Named turns come first, each shown by rows before and after it. Which turns, in which order, take the first row of each pair that follows to the second? Write the first one first, as in the answered first pair.
turn zar:
[ 11   1  10   1   0   7  -1  25 -14 -24 -21 -18 -29 -21  -4  -4  -7  39
  18 -19  33  32   6  -8   3 -11 -26  10 -21  27  25 -28  -6  -6  -3  23
   2  -7  15   8  34] |-> [ 10 -17  24   2 -10   4  15  23 -10 -36  -4 -25 -15 -17   0  -9 -12  31
  12  -6  15  33  -4 -18  11  -9 -17  -2 -12  13  56 -28  -5   8   5  33
  -4 -17   4   4  13]
[ 23 -14 -23 -19  12 -15  26   5  -6  10  18  22 -14  10   4 -41   2 -24
   0   4  -2  -5   5   3   8  21 -20 -39   2  46  10 -14 -14  20 -14  17
   5 -17  27 -11  -2] |-> [ 13 -11 -22 -23   3 -11  29   2   3   8  20  24 -12  15   5 -41  -1 -35
 -10   5  -8  -6  -1  -2  11  17 -15 -37  -1  41  16 -15 -14  23 -18  20
   3 -15  25 -12  -5]
[  4  -5  14 -14 -11 -11   2  -6   3  -8   9   0   8   1   1   1  -2  -5
  -1   6 -12  -5  -1  -5   7  11   3  -5   2 -17  16   5  -4   3   0   4
  -8   0 -21  12  -2] |-> [ -8  10   6 -17 -13  -4  -4 -14   9  -5   2   7   7   5   1   1   4 -12
  -5  12 -10  -6   1  -4   3   5   7   2  -6  -9   4   8   2  -5  -4   6
  -9   9 -17  16   9]
[  6 -18 -24   2  15   9  -2 -15  -8 -16   9 -16 -24   8 -14  10   5  24
   9   3 -13 -14  27  -9 -15  -7 -11  11  17  16  -6  -5  22  25  -5 -15
  33   1  14 -15 -22] |-> [  0 -23 -23   2   5  10   6 -17  -5 -18  19 -11 -13  11 -11   8   7  14
   4  10 -21  -7  18 -14 -13  -6  -4   5  17   8  14   0  19  36  -7  -6
  26   2   8 -14 -30]
turn gev:
[ -2   2  -5  -3 -19  11 -13   6   5   1 -13  24  18  -3 -20  12   9  -7
   1   4   7  19   6  10   0  -1  -7  -1  -8   4 -10   3 -32  16  -2  -1
  22  19   3  18  26] |-> [  0  -4   8   5 -15  11 -11   7   7  -8  -9  14  17  -5 -15  16   6   0
   1   5   1  29   7  12   0  -6  -7  -2  -8   1  -2  -2 -34  24   3   5
  21  15  -5  13  18]
[ 11   6 -17 -22  -2 -11  18   7 -14 -15 -13   6  -4  12 -12 -24 -20   9
  10 -28   6   9 -25   0   2  24  23  -2  -8  35  22 -12 -23  -6 -30  30
  -5 -28   2 -16  -6] |-> [ 12  10  -2 -24  -2 -13  18   4 -19 -19 -13  -8  -1   3 -16 -21 -19  12
  23 -26  17   8 -18   6   9  21  22  -1 -11  35  22  -9 -23  -7 -25  28
  -9 -33  -3 -12  -2]
[ 42   4 -28   7  15 -14  10   4 -20  23   0  -2 -17  -2  -5 -16 -10   4
   8 -21  27   6 -21 -14   4  -4 -31  11  15  39  15 -31  -8  14 -27  43
  35  -3   0   9 -11] |-> [ 45  17 -16  -7  15 -20   5  -1 -21  17  -6  -6 -18  -9 -11 -12  -2   3
  26 -19  30  -1 -16 -10   9  -3 -26  11  10  48   5 -22  -9   7 -28  38
  28  -7  -2  21   9]
turn viv:
[-12  23  42   4  -8  13  -3 -20   9  -2 -39  -8  15   8  -1  42  32  -9
 -12  13  -1   6   3  -8   9 -28   0  -6 -40 -24  -2  15   2  23 -10   9
   9  12  -9  20  14] |-> [ 15 -16  27  16   8  -9   3  -8  -2  25  -6 -20  24  15  13  41  21  -5
 -10   9 -23 -28 -15   1  11   3   9 -21  -4 -35  -1  11  20  29   9  -5
  19   3 -20  -4 -18]
[ 14  -5  25   6  15 -10  -3  11  -5  -9  -9 -22 -12 -14  10  -2   2  25
  20 -24   8   9  13  13   2  -6 -18  10  -1   3   6 -21   4  -1  10  -1
   0   1   7  -9  -9] |-> [ 24 -22   6   2   8 -25  13   7 -12   5  10 -12 -13  -5   9 -16  -5  15
  12 -25   9  -1   0   6   1  15 -11   3  10   3  17 -19   7  -5   6   1
   0  -6  11 -12 -16]
[ 39 -27   4  -5  17  -1  26  35 -24  16  -5 -20  19 -16  31  40 -11  49
  12   1 -15 -14 -17  15  24  18  -2 -44  44 -30   2 -13 -14   0  -5  -1
  18   0 -32  22 -11] |-> [ 33 -17 -32 -39 -25  -5  56  23 -23  18  -6   7  14   8   5  -2 -23  20
 -17   2   8   1 -36 -14  26  35   4 -44  32   6  22 -20 -24 -25 -32  15
   0  -7   3  35  13]
turn lili:
[  7  19 -48 -17  -6   3  -3   0   0  45  -8  24   4  24 -21 -19   8 -27
 -16   2  -3 -23 -13  -7  -8  18  18   6  -5  16 -35  23   5 -25 -18 -14
  13   4  15   5  10] |-> [ 36 -40 -26  -5   5 -14  14  18 -21  37  19  -8   1  17   3 -20 -10   9
   9  -6 -13 -25 -24  -7   3  38   5 -10  25   7  12  -7  12 -11   5  -6
  16 -11   7 -23 -22]
[ 20  16 -27 -28   4 -17   2  -9  -5  16   0  -9  -7 -23   9 -28   7 -24
  -4   4  20  -4   5 -16  18  -2  19  -2 -17  23 -15 -49  -7 -14   4  11
   1   9  12 -21  27] |-> [ 24  -4 -16 -24   9 -18   6   0 -12  14   8 -20  -9 -30  12 -22   5 -13
   2  -2  19  -2   4 -17  19   3   6  -3  -8  20   0 -58  -2  -8  14  15
   6   7   8 -33  13]
[ 31 -43  15 -17  19 -36  13   7 -17   2  15 -17   0   4  13   5  -5  35
  35  -6   2 -33  12  11   9  30 -13 -12  36 -11   5 -17   2   0  31  -2
 -11 -27  -2  -1 -18] |-> [  2  -1  20   9  43  16  -2  13  11 -26 -34  -6 -11 -10  16  37   8  46
  16 -16   0   4  38  12 -10 -32 -32  16  -1  -5 -12 -19 -14   7   9   9
   5   3  -4 -11  -4]
turn Sidu:
[ 13 -19  -5  -6 -26  14   1  -1 -18 -38  11 -19  -2   9   2 -14  -9 -14
 -22   1   3  21   5 -23   3  -5  -9 -17  -5   3  50 -19  -4  18   8  25
 -13 -28  19 -21 -41] |-> [ 18   6 -59   9  11  23 -18  -3 -14  12   1  15   5  23   1  -7   5 -29
 -39  -7  -2 -18   7  -4 -18   7  13  -7   4   1 -25   3  17  -5  -1 -10
  13  -7  24 -30 -43]
[ 22   9  11  40  36   8 -21  18   7 -11   1 -23  22 -17  14  41  19  31
  15 -13   7  10 -18  10  -2  -6  -1  10   0 -29 -22   3   5  20  25   7
  32  -6 -24  -7 -16] |-> [ 16 -14  17   6 -13 -22   7   3   2 -15  42 -26  38  -2   0  10   9   2
  10  11   4   4 -45  -3  16  26  17 -21   9 -32  23   9   5  30  28  19
   4 -26 -27   8 -25]
[ -4   3  35 -22 -25 -11   0  -8  10  -3  22 -13  11  15  -7  -7   1   1
  17  32   5   8  -7  10  10   2   0  -3  21 -11   6   1  -3   0  12  -3
 -17 -21 -13  22   7] |-> [  1  24   7  -3  10   1 -22  -5  10  23  -3  -3   5  14  -7  10  10   4
   7  18   5 -12   4  26  -7  -2   0  10  21 -11 -47   9   7 -16   7 -27
   4  -3 -10  15  12]
[  2  15  15 -11   2  -4  -7  -7  -5 -21 -30  -5 -27 -15 -11   9   9  11
  25  -7  23  19   6   5  -6 -14 -14   8 -20  17  -8 -10 -12 -20   0   4
  -1  -7   7  18  32] |-> [ -3   6  -3 -31 -30 -27   8 -19  -1  -6   1   5 -14   7 -20 -15   5 -21
  10   6  17  -5 -12   0   0  12  15 -11  -7  14   2   0  -2 -22  -4  -3
 -20 -17   6  29  22]

Each pair is 2 to 3 turns apart.
[ 13   3   4   7  21 -29   5  -6   5  23   6  -5 -23  -4   0 -17   7  19
  29   5  -7 -13  -2  14   7  15   2   5  14  10  -6   2  27 -23   3  -9
  -2  10  20  13   0] |-> [  7  13 -10  19  27  -5  -5  -3  18  22  -9  10 -20  -6   1  -7   5  17
   8   3 -10   0   1   9  -2  -7  -2  17   0   9 -12  -3  20 -24  -6  -5
   8  23  26   3   0] => lili, gev, lili
[ -9  19 -10  -3   0  16  -5  -5  13   4 -21  28  -4   6  -3  -4  12  16
   7 -12  32 -28  -9  24   3   5 -11  10 -28  12 -29   3   8  16  15 -19
   8  13  11  29   0] |-> [-12   9  -3 -18 -28   1  16 -10  13  -5  -1  24  -2  14 -10 -24   6  12
   9  -6  36 -21 -21  11  14  11  -6  -2 -31  18   7  -1   4  19  12  -2
 -10  -1  13  38   2] => lili, zar, viv
[  3  11 -15   6  12  20  -3   7  -6 -10 -32  11 -25  -5  -1  -2   3  17
 -12 -26  15  23  14  -6  -5 -13 -26  23 -16  31 -17 -12 -14 -12 -16   8
  18  10  30 -10  21] |-> [  0  27 -19   2  18   5 -12  -5  -5  18 -21  17 -11  -1  -9   9  12   1
  -6 -17   9 -17  14  13  -9   7  -1  15  -6  18 -54  16   4 -19  -9 -16
  23  12  16   4  21] => viv, lili
[-22  44  19   0  -5   8 -25  -1  24 -15 -24  -2   2 -13 -14  24  22 -19
   9  19   6   3  10  15   8 -20   3  -3 -19   3 -12  25  -1   2   3  -6
  -3  11 -17  14  20] |-> [ -3  41  12  -4   7  -2 -27   1  11   1 -30  -7  -8 -15 -14  26  20  -7
  23  10  11 -10  11  24   6  -5   1  -7  -9   7 -29  24   8 -13   9 -21
   7  13 -16  13  26] => lili, viv, Sidu
[-31 -14  -2 -13 -19  14  14  22  45  40  16  -6   0  24 -17 -18  -5 -35
 -36   3   7   1 -17 -24 -13  -4 -13   2 -17  10  -4   1  10   0  -2   8
   9  23  16  10  12] |-> [-19 -26  -3  -7 -13  10  19  24  43  54  30 -14   4  22  -5 -16  -6 -31
 -31   3  -2 -12 -23 -19 -13  10  -9  -1   0  -1  -4   4  18   1   9  -4
  17  16  10   4  -4] => viv, viv, viv
[ 30   3 -25   0 -12 -20  16   6 -31  19  22  25   6  13 -35 -23 -16 -11
   3  -4  15 -14   2  -4   9  45 -12 -14  19  15 -20 -12  12 -24  -6 -20
  21  -7  15   3  25] |-> [ 39  -5   4  27  15  -7   3  21 -34  -3  -1   3  -6 -13 -19  -3 -14  31
  19 -23  17  15  23   5   8  15 -42   1  13  15 -10 -34   3 -12   3 -12
  34  -4  11 -11  19] => Sidu, viv
[  8 -46   2   4 -22 -35  -2  -8 -25  16  33 -10  -2  -1   5 -19  -6   1
  -6  -2  16 -26 -25  -2   2  15  18 -15   3  -3  20   5  11   4 -10   4
 -27 -29   1   7  -8] |-> [ -7 -35  -1  23 -17   3  -5   4  -7 -13   1  -2 -16 -10   4 -11 -15  13
 -25 -14  22  20 -14 -19 -11 -18 -10   8 -20   9  37 -15  -5  11 -29  27
 -15 -20  17  -8  -2] => lili, viv, viv
[ 23  12 -36   0  19  -6   1  10 -18  42 -12  10 -20   1  -5  -4  -3   2
  -6 -18  12 -22   2   1 -16  19  -3  11   8  22 -36  -5  13 -36 -11 -22
  20   6  18  -5  15] |-> [ 22 -12  29   2   6  -7   7  21 -20 -13  -6 -34 -20 -21   8   9 -12  38
  24 -16  16  19   8  -6   3   0 -32   5   5  16  29 -28  -5   0   4   8
   9 -12   0  -9   8] => Sidu, viv
[ -8  -6   5  11  20 -12 -22  10 -14  -2   2 -11  26  -4   5  24   8 -12
   3  -1  -7  -6  11  -2 -19  -8  10  -4 -10 -29 -14   0  14  26   7 -10
  11   2 -34   1 -19] |-> [ -2 -26  -5 -10 -12 -24   5   8 -23 -11  19 -16  15   5   1  -5  -6 -12
  -4   0   6  12  -1 -21 -12   5   5 -13  -9 -11  31 -19   4  29   1  12
  -8 -11 -13   5 -17] => viv, Sidu, Sidu
[ 10 -35 -34  25  16   5  25  22  -3  25  12  30  -3  14  12 -21 -22  -5
 -36 -26  -4   5  -8  -5   0  18 -10  -6  27   8   1 -20  11  -4 -22  -1
  16   0  18 -30 -27] |-> [ -8 -21 -41  32  18  23  22  16   8  21   3  39  -2  14   9 -16 -16 -15
 -51 -21 -13  20   0 -13  -6   0 -11   3  13   5   2 -13   7   0 -26   6
  14   5  11 -33 -24] => zar, lili
[  5 -69   4   6  -7   0  38  17 -16  -5  23 -22  -5 -24  15   4 -16  23
  -3  -6   5  14 -12 -16  13  28  -7 -29  32 -32  32 -35  -9  10   9  26
 -21 -26   0  -1 -31] |-> [ 11 -28 -52  -5   4  13  29  15 -21  28 -14  15 -25 -16   3 -16  -5  12
 -20 -25  37   9   1 -12  -5  35 -13  -2  16  14 -31 -33  -8 -33 -23   6
  -6  -4  40   9  15] => Sidu, viv, zar
[ 16 -49  -3   3   6 -12  -6  -6 -40  32   7  -9 -17 -14   6 -34 -19   6
  25 -19  12 -40   8  -1   0  36   9 -24  28   1  21   2  10 -22  -3 -10
  -2 -26 -23 -25 -24] |-> [-13  19  18 -25 -15  -3 -17 -26 -27   8 -24  -3 -20 -21 -16 -21  -4  -9
  40  -4  38 -21  26   7   6   9  14 -13 -12  18  -2  25  -2 -35 -16  -7
 -24 -18 -20  23  32] => viv, viv, lili
[-18  -7  -3   2 -11  17   9   5  14 -35 -12   1  -1   8  -1  -4 -14  -6
 -13   7  -1  56  -4 -23  -4 -27 -14   7 -20   8  47  -9 -26  12 -18  25
 -13   1  -1  -5 -15] |-> [ -8  27 -26 -19  -5   6  -5  -1  -3 -13 -26  16  -9  15 -22  -9   0  -9
  -3  -1  30  25   9  -9  -7 -16 -11  18 -27  41 -10   1 -15 -32 -24   3
 -14  11  23  15  35] => lili, zar
[ 23 -12   5   0  -5 -17   2   9 -33  23  -4 -10   1   5 -12   1   8  21
  30 -13  13 -16  -8  23  10  28  -4 -16   7  32  -4 -21  18 -23  17 -19
   2   3   9  26  23] |-> [ 11   6  12   9  -1   7  -4  12 -19  -2 -33  -7 -11  -7 -10  13  12  30
  18 -23  21  14   9  13   5  -6 -22   4 -13  42  -5 -26   4 -19   3  -3
   9  17  15  23  32] => viv, lili, lili
[  8  28  28   1  29   0 -26   5   7 -18 -25  -7 -17 -19 -13  19  28  14
  29 -19  15 -15  24  17   3  -7   2  13 -11   7 -27  13  -2 -14  -1 -18
  22  13  -1   3  25] |-> [ 32 -25 -14 -24  -5 -32  19   7 -12   3  16   5 -18  15 -17 -32   5  -6
   8 -20  21 -27  -8  -7   7  43  11  -5  13  23   4  -2   7 -24  -9 -11
  10  -5  24  -6   6] => viv, viv, zar
[-23  19 -44  15 -19  25  11  16  31  17  -7  51 -15   4 -24 -20 -10 -18
 -32   4   6  13   3 -17 -26 -28  10  11 -31  21 -13  -3 -13 -24 -22  10
   5  12  39  -4   4] |-> [-34   0  44  19 -31   4  10  13  26 -22  25  -5   7 -23  -8  13  -6   2
  12  31 -19  17  -2  -7  -2 -36  16 -12 -18 -25  43   8 -17  27  20  23
 -20  -6 -19   4 -25] => viv, Sidu, viv
[ -4  12  19 -13 -41 -15   5 -16   7  -7  21  -7  18  13 -10  -8  -2 -27
  -1  18 -13   7 -24  -4  20   7  18 -13   5 -21  25   6 -12  19  12  -5
 -32 -29 -15   6  -5] |-> [  1  17 -22  11   1   4 -11  -8  10  30  10  16  15  20   1   5   7 -27
 -23   5 -32 -20 -23   9   1  11  32  -3  17 -31 -29  13   3   6   7 -30
  -1  -4 -12 -14 -20] => lili, Sidu
[  9   2  19 -20 -25 -35  -3   2 -26  15   1 -13 -15 -16   7   3   4  11
  20  24  10   9  -6 -23  22 -10  -3 -27   0  20  37  12  12 -25 -15  19
 -17 -26  -1  30  17] |-> [ 13  10   1 -11   1 -41 -15   0 -29  46   3  -2  -7  -9   8  14  18   3
  22  22  -2 -27  -3  -3  16   8  12 -26  15   9  -6  28  26 -31  -5  -2
  -4 -21 -11  31  10] => viv, Sidu, zar
[  2   6  23  -4  26  -4   7  -6  -1  -1  -2 -14   3 -17  -2  18   1   9
   8   4  -2 -11   5   0  12  -5  11  -1   7 -10   1   5   7  -2  11  -3
   5  -3 -11  -5   0] |-> [ -2  20  21  -9  14   2   6 -10   2  -7  -8 -10   1 -18  -8  18   4   9
   6   7   5   1   4  -5  11 -12   7   3  -8  -1   2   7  -2  -5   2   3
   3  -1  -5   4   8] => viv, viv, viv
[-32  55 -17   8  -2  25   5  -8  24   7 -11  23  18  13  -8  17   5 -20
 -49   8 -12   6 -18   1 -16   8  -8  38 -14 -21 -19  22   0  -4 -20  -4
   8   3  -6   1   3] |-> [-28  66   2  -5  -9  24   2  -5  14 -10 -27  12   6   6 -18  19   9  -8
 -28  -1  13  16  -7   3 -11   3 -23  45 -22  -7 -21  11  -9  -7 -19  10
  -2   1   2  17  26] => lili, viv, Sidu
